The same turns and mirrors carry the whole set onto itself and the rows of a family onto each other. Which other rows belong to the same family as each row named below? List them in the order they appear above.
These 32 rows form 4 families of 8 rows each.
lasi: [  8  19  -3   3  -1  14  34  26  21 -38 -11   6  25 -13   0  20 -41 -21
 -12   9]
lin: [  7 -21   8  16  -4   2 -10 -21 -26  -6  14  -2 -10  22   7   4   1 -23
 -19 -13]
mibit: [ 28 -41  -2   5  -3   6  10  -4  -5   0  12  -8 -17   4   9   7  25 -14
  -1 -20]
denaf: [  3   4 -21  -9 -20 -16  -5   2 -15  17  13   2 -20  16   7   2  26 -18
   3 -11]
rebat: [-10   6 -10  -7   6   1  29  35  13 -30 -32  -4  38 -12 -17  20  -8   5
  -6   9]
Pesa: [  7  32  -6  -3  -6   5  25  30  21 -30 -15   8  22 -14   7  13 -41 -33
  -9  15]
rut: [ 22 -16  10  16  -3   5 -12 -21 -17  -3   6  -8 -12  11  -2   7   5 -28
 -23 -17]
vig: [-29   6 -15  -8   0  -7  27  36   3 -29 -25   5  38   3  -2  13 -12   6
   3  19]
Veri: [ 19  -4   8  11  -6  -2 -21 -15 -17   4   2  -6 -15  10   5   0   4 -40
 -19 -14]
rori: [-16  15   0 -11  -1 -12   9  44  21 -28 -29  12  18 -13  19  -1 -25 -17
  17  25]
fibiv: [ -5  15  -5   4  -2   8  37  25  14 -42  -3  11  27  -2   8  17 -45 -15
  -7  14]
tefi: [ -2 -15 -21  -3 -15  -9   6  -4 -20   6  21   3 -16  23   3  10  25   2
  -1 -14]
gedat: [ 15 -15 -16   0 -12   0   8  -6 -10   6  14  -5 -17   7 -13  18  31   1
  -7 -23]
Ges: [  1 -23 -17   7  -7  -5   1   7 -20  -9   8 -13 -18  26  12 -21  19 -47
   8 -20]
Fatef: [-24  -4   0  -7   5  -5  20  37  18 -41 -20  15  22  -6  16   7 -27   3
  16  23]
futu: [ -5  24 -12 -11  -1  -5  15  40  17 -19 -41  -6  33 -19 -13  13  -4 -12
  -5  13]
goti: [  2  12   2 -10   4  -1   9  41  33 -29 -38   3  16 -31   3   7 -20 -17
   7  16]
zisu: [-26  19  -3  -2  -9  -1  15  54  17 -51 -21  20   1  -2  14   4 -20 -21
   6   9]
vime: [-12  26  -2  -3  -9   3  11  54  26 -48 -29  12  -3 -16   4   6 -15 -28
  -1   4]
Dem: [  6  -8   7  12  -8  -6 -18 -18 -28   0  11   0 -13  23  15  -4   1 -36
 -14  -8]
kozaf: [ -4  -7   5  -3  10   6  23  36  28 -42 -27   5  20 -24  -3  15 -21   3
   6  12]
gife: [ 21   2 -18  -6 -17  -6  -5   1  -5  17   5  -6 -22   1  -9  11  32 -17
  -7 -20]
rozo: [  2 -36 -15  11  -1   5  10   2 -19 -18  11 -14 -16  26   4 -12  19 -32
   3 -25]
nelep: [ 19 -31 -11  12   0   9   6   5 -10 -15   3 -21 -18  11  -6  -9  23 -39
  -3 -31]
Nepo: [  9 -38  -7   3  -7  -6  10  -4 -15   1  21   1 -15  21  24  -3  21 -15
   9  -9]
loras: [ 33 -19  -3  -1  -8  -2  -4   2   1  13   4 -10 -22  -4  12  -2  28 -34
   0 -16]
tet: [ 16 -17 -15   6  -5   0  -4   8 -11  -4  -1 -19 -20  13   3 -17  23 -55
   1 -25]
tagi: [ -6  28  -9  -1  -6   1  28  29  12 -34  -7  13  26  -1  16  10 -46 -27
  -3  21]
tivub: [-10  10   2   2  -2  12  22  50  28 -56 -25  11  -1 -17  -4  14 -14 -15
  -4  -3]
lep: [ 16 -18  -8  -5 -13 -13  -5   4 -11  15  11  -2 -20  13  27 -10  21 -35
  10  -6]
fub: [-25   4   0   3  -4   7  24  48  18 -62 -16  17   4  -5   4  12 -17  -6
   2   3]
gilu: [-20  26 -17 -14  -4 -15  15  42   8 -19 -35   4  33  -2   2   6 -10 -13
   5  22]

Which other rows belong to the same family as Ges? zisu, vime, rozo, nelep, tet, tivub, fub
Which other rows belong to the same family as mibit? rori, Fatef, goti, kozaf, Nepo, loras, lep
Which other rows belong to the same family as lin? lasi, Pesa, rut, Veri, fibiv, Dem, tagi
Which other rows belong to the same family as gedat? denaf, rebat, vig, tefi, futu, gife, gilu

The same turns and mirrors carry the whole set onto itself and the rows of a family onto each other. Which other rows belong to the same family as each row named below? List them in the order they appear above.
These 32 rows form 4 families of 8 rows each.
fabif: [ 21 -51  -1  -1 -28 -16  -9  -7]
gatas: [  8 -25 -23 -10 -19  -6  14 -55]
Gebug: [  0 -17  -8  -9  -4  24 -10 -14]
sibev: [  6 -27 -24  -4 -16 -16  13 -49]
vizaz: [  2 -10 -16 -16 -10  21  51 -23]
baneg: [ 19 -44 -11 -12 -40 -16  52  -5]
som: [  7 -27 -23 -40 -51   4   8 -17]
zuril: [ 12 -32   7 -19 -30  21  27  22]
Kuf: [ 17 -31  -3  19   5   0  34 -12]
Sala: [ 17 -52  -2   3 -34 -16  -5  -4]
vusug: [  7 -29   6 -16 -23  21  22  24]
zek: [ -1  -7 -17 -21 -17  21  49 -21]
kelet: [  1 -27 -16 -42 -50   4   7 -15]
dum: [  3 -11  -4  -9  -9  20 -14 -13]
minu: [ 11 -32   5 -16 -25  14  27  26]
gigol: [ 12 -33   4 -13 -26  12  26  27]
biga: [ 17 -48  -2  -7 -36 -16 -10  -5]
Gusep: [ 17 -37   0  20   6  -3  26 -11]
zil: [ 20 -50  -3   0 -24 -16 -10  -9]
sizam: [ 19 -42 -11 -13 -41 -20  51 -14]
sutif: [  1 -26 -13 -42 -48   5   3 -13]
Gobun: [ 13 -29 -24  -7 -23 -17  19 -51]
Belu: [ 12 -33   5  18   6   1  33 -11]
sez: [  2  -7 -17 -26 -11  20  46 -24]
rit: [  2 -22 -18 -42 -51   8  14 -17]
rari: [ 18 -33  -5  20   3   0  37 -15]
soki: [ -1  -8 -15 -22 -21  21  51 -18]
bov: [ 15 -47 -14 -13 -37 -16  54 -15]
seme: [ 20 -43 -11 -15 -44 -21  47 -16]
mit: [ -1 -16  -7  -8  -1  25  -7 -12]
nibi: [  1 -15  -8 -11  -5  20 -12 -23]
mudaf: [  8 -27 -23  -6 -20 -10  13 -54]

Which other rows belong to the same family as sutif? gatas, gigol, zil, rari, soki, seme, mit
Which other rows belong to the same family as Kuf? fabif, Gebug, zek, kelet, minu, sizam, mudaf
Which other rows belong to the same family as biga? vizaz, baneg, vusug, Gusep, Gobun, rit, nibi

The same turns and mirrors carry the whole set onto itself and the rows of a family onto each other. Which other rows belong to the same family as each row named below? List them in the order they appear above.
These 27 rows form 9 families of 3 rows each.
tuzug: [-37 -25  14  11   3  -4 -13  36  14]
rof: [ -8  11  48 -25  21  17  22  17  -7]
geri: [-16  10  57 -15  22  17   8  24   5]
Keku: [  3  10  42 -18  27  13  15  10   5]
datul: [-39 -15  23  13  17   3 -23  34   8]
rap: [  5   5  52 -13  17  16  11  16   3]
gom: [-20 -43  -8 -39   8   4  21  15  -6]
gigov: [-20 -48  -7 -36  24   7   7  12   2]
Lape: [ -7  -3  57 -16  25  13  23  18 -10]
geped: [-27 -34  -8 -39   6   1  17  13 -15]
Nin: [-38 -17  23  12   2   1 -24  31   9]
vakol: [-36 -26  26  14   6  -3 -17  31  18]
Ridak: [  1   1  51 -19  16  23  22  12   3]
tegil: [-19 -25   2 -55  19  14  21  18  -8]
lis: [-15 -34   2 -47  15   7  17  14 -20]
delup: [-15 -39  -2 -39  11  10  25  18 -14]
Bal: [-40 -16  18  10   2   8 -15  45  16]
Keki: [-46 -25  10   8   6   2 -15  40   7]
kem: [-26 -33  -9 -45   8   4   9  22 -11]
mes: [-44 -26  37  12  14  -2  -4  35  15]
Vonim: [-23 -44   4 -42  12   0  16  22 -19]
Kigu: [ -3  16  48 -12  19  13  12  17   6]
Vopaz: [-23 -33  -6 -45  -1  10  20  29  -1]
turig: [-29 -20  15  11  18  -1 -25  27  18]
bap: [-49 -26  11   0  18  -4 -20  33  10]
bemib: [  0   1  48 -33   9  21  21  19  16]
Malur: [ -2   7  46 -18  19  25  18   9  -6]

Which other rows belong to the same family as Kigu? lis, Keki
Which other rows belong to the same family as geri? tegil, bap
Which other rows belong to the same family as geped? Nin, Malur
Which other rows belong to the same family as turig? Lape, Vopaz
Which other rows belong to the same family as delup? tuzug, rap
Which other rows belong to the same family as Keku? Bal, Vonim

The same turns and mirrors carry the whole set onto itself and the rows of a family onto each other. Which other rows belong to the same family as each row named below? List them in the order they appear above.
These 30 rows form 6 families of 5 rows each.
vanik: [-24   0  33  32 -26 -11   0   8 -49  33  20]
dubor: [-10 -11 -25  -1  -9 -46  17  11 -19   1  -3]
kikot: [-34  17 -15  38  -3 -40  -1  30 -74   3  13]
Zoz: [-26 -15  22  19 -24  -4  -1  -3 -25  36  -3]
Dedem: [-21  18  16  51 -18 -36  -6  15 -62   9  23]
dile: [-47  -5 -17  35  -4 -16 -18   2 -37  19 -30]
Gadid: [-21  18  -6   3   4 -36  29  31 -57  -9  14]
rer: [-49  -6  13  30 -21 -18 -30  -5 -33  21 -19]
mek: [-33  28  20  36  -3 -22   7  23 -70   2  13]
Rul: [-26  -1 -18 -11   5 -25  25  15 -26  -2 -17]
Zus: [-23  -3  26   5 -12 -32  -7  -6 -33   9 -44]
Boma: [-13   3  20  15 -21 -28  17  24 -55  21  36]
zul: [-24  -7 -21 -15 -11 -53  11  22 -35  -3   6]
dedog: [-28   3 -36  11   2 -46  12  30 -53  -2   2]
numo: [-16  20  37  19 -14 -48   1  16 -70  -1  -6]
firu: [-26  12  43  25 -16 -32 -13   0 -56  10 -28]
rasu: [-24 -15  -9  20 -14 -23  -7  -9  -9  18 -26]
Vogo: [-45  15  24  41  -6  -2 -10   2 -49  16 -16]
tabid: [ -7  10 -10  19 -11 -54  17  26 -51  -4  27]
Kikig: [-27  12   1  13 -16 -53   2  31 -66  -3  29]
dod: [-46  11  -3  52  -7 -22 -19  13 -63  16  -7]
kuz: [-35 -11 -37   9   1 -32   1  13 -30   8 -24]
Topa: [ -8  11  18  -6  -9 -58  15  21 -57  -9  -9]
nasik: [ -8 -10   1  -8 -18 -31  28  21 -35  17  23]
piza: [-17 -22   2  -6 -19 -16  16   5 -16  28  -1]
Nanop: [-43  13  23  41 -22 -32 -23  13 -65  12  14]
zelup: [-12  -3  11 -15  -9 -48  11   8 -34  -2 -32]
muvud: [-40  -3   1  12   0  -4   2  -3 -21  14 -35]
Sugur: [-38 -19 -13  -5 -15 -31  -9   0 -15  11 -23]
zun: [-31   2  17  52 -19 -18 -21  -7 -36  22 -10]

Which other rows belong to the same family as dod? kikot, dile, dedog, kuz
Which other rows belong to the same family as Dedem? dubor, rasu, tabid, zun
Which other rows belong to the same family as firu? Zus, numo, Topa, zelup
Which other rows belong to the same family as zul? rer, Kikig, Nanop, Sugur

